In the rows, 128 means zero.
Each named move below is a turn or a mirror, shown by a few rows before and after it. Which moves, in which order, take the first row of each later pair to the second? The first pair is answered.
F:
[122 124 107 103 102 150 154 171 151 131 105 116 125 120] => [138 168 102 163 120 136 118 110 101 130 151 111 119 102]
[151 111 143 110 126  97 113 134 147 134 144 111 145 145] => [155 120 143 123 128  94 108 122 141 134 152 111 145 141]
[170  99 126 140 113 174 123 154  90 114 135 187 117 176] => [173 104 125 148 116 173 117 147  83 114 141 186 117 175]
[129 175 162 120  79 136 110 152  98 102 120 151 116 147] => [127 172 162 115  77 136 112 157 100 102 118 151 116 148]
Z:
[113 134 190 111  97 112  92  89 112  91 113 169 148 160] => [158  93 183 103 111 130 104 134 114  70 110 159 135 171]
[130 102 145 134 150 118 100  73 107 136 157 162 135 136] => [158  76 140 130 158 129 106 100 109 125 155 157 128 141]
[ 61 208 147 132  91 106  97 102 133 127 106 143 157 116] => [181  98 126 110 130 148 127 215 138  76 100 116 122 144]
M:
[111 157 101 149 165 125 126 103 122 136 131 138 137 101] => [103 163 106 146 133 151 129 114 104 136 123 164 138 126]
[112 120 128 141 122 122 102 106 139 135 148 106 130 109] => [105 125 133 140  94 144 106 113 121 135 141 133 131 133]
[157 110 116 141 140  93 126 165 169 136 114 141 124 143] => [149  97 113 150 140  98 122 141 161 153 114 153 126 150]
Pairs:
Between the rows of a pair lie two moves.
[111  99 101 108 134 114 141 109 142 178 101 164 140 116] => [142 111  93 148 153 112 119  86 108 167 134 154 128 109] : Z, F
[136 137 143 150  96 127 107 123 107  99 136 143 118 147] => [152 137 139 142 120 111 110 140 127  87 140 112 110 126] : Z, M
[133 147 101 128 126 136 146 136 128 119 145 117 128 129] => [126 124 102 118 134 131 150 134 144 130 133 115 132 128] : M, F
[ 87 103 124  95 143 122 150 142 168 172  75 120 162 101] => [187  79 104 150 187 137 128 151 115 135 122  94 133 102] : F, Z
[107 159 156 102  82 137 108 150 104 121 122 144 130 150] => [147 134 150 108  97 148 110 172  95 103 129 135 119 156] : F, Z
[116 161 118 110 167  69 126  73 139 153 133 110 144  91] => [187 111 106 113 194  91 136 124 130 123 140  94 123 103] : Z, F
[ 81 125 128 144  91 129 120 116 139 163  84 120 145 132] => [134  79 117 135 121 136 131 164 152 139  84  94 130 132] : Z, M
[143  93 158 141 167  80 101 106 138 123 146  90 127 106] => [142  63 163 148 119 132 107 110  97 134 134 151 131 166] : M, Z
[137 148 111 117 146 113 132 146 146 113 124 116 129  96] => [115 103 111 117 145 121 136 118 151 146 108 140 141 114] : M, F
[ 73 135 151  98 140  99 153 130 156 124 122 116 150 120] => [ 96  77 142 112 164 106 151 114 148 137 122 120 149 131] : Z, M
[104 139 132 128 113 104 109 136 134 111 124 140 181 124] => [136  96 123 134 144 102 111 143 142 108 126 124 173 122] : Z, M
[147 110 113 152 113 136  98 111 115 124 131 135 130 132] => [146  98 113 120 113 136 116 150 146 114 112 121 130 128] : F, M
[114  91 165 120 120 114 118 140 136 112 109 129 125 139] => [100 114 169 117 112 110 117 137 139 112 110 128 127 133] : Z, M
[108  90 167  98 105 109 106 150 148  99 107 127 137 149] => [ 94 100 167 105 119  89  98 123 156 113 112 113 140 128] : M, Z
[156 160  98 157 137 149 140 109  90 147 152 129 122 127] => [ 96 161 111 110 107 145 162 119 131 168 113 145 141 131] : F, Z
[102  83 161 113  86 114 119 112 128 112  93 152 135 155] => [133 150 157 153 109  94  92  96 101  83 139 116 120 122] : M, F
[106 154 159 119 107  98 102 133  85 116  83 157 135 155] => [156 118 146 111 160  80 106 165 112  95  89 107 121 126] : Z, M
[ 97 138 159  99 100 127 103 116 156 119 132 132 132 131] => [106 149 155 112 114 116  94 104 153 117 146 120 130 117] : M, F
[145 130  98 137 132 122 132 119 124 146 115 127 133 130] => [150 144 101 128 123 125 137 140 127 133 115 125 128 132] : M, M
[135  80 115 111 135 130 134 135 146 147 123 124 129 140] => [ 95 119 122 116 112 126 127 105 139 162 123 142 141 141] : M, Z
[122 143 116  85 123 141 183 188 163 130  86 126 130 108] => [134 193 109 177 134 137 131  89  80 141 146 139 125 105] : F, M
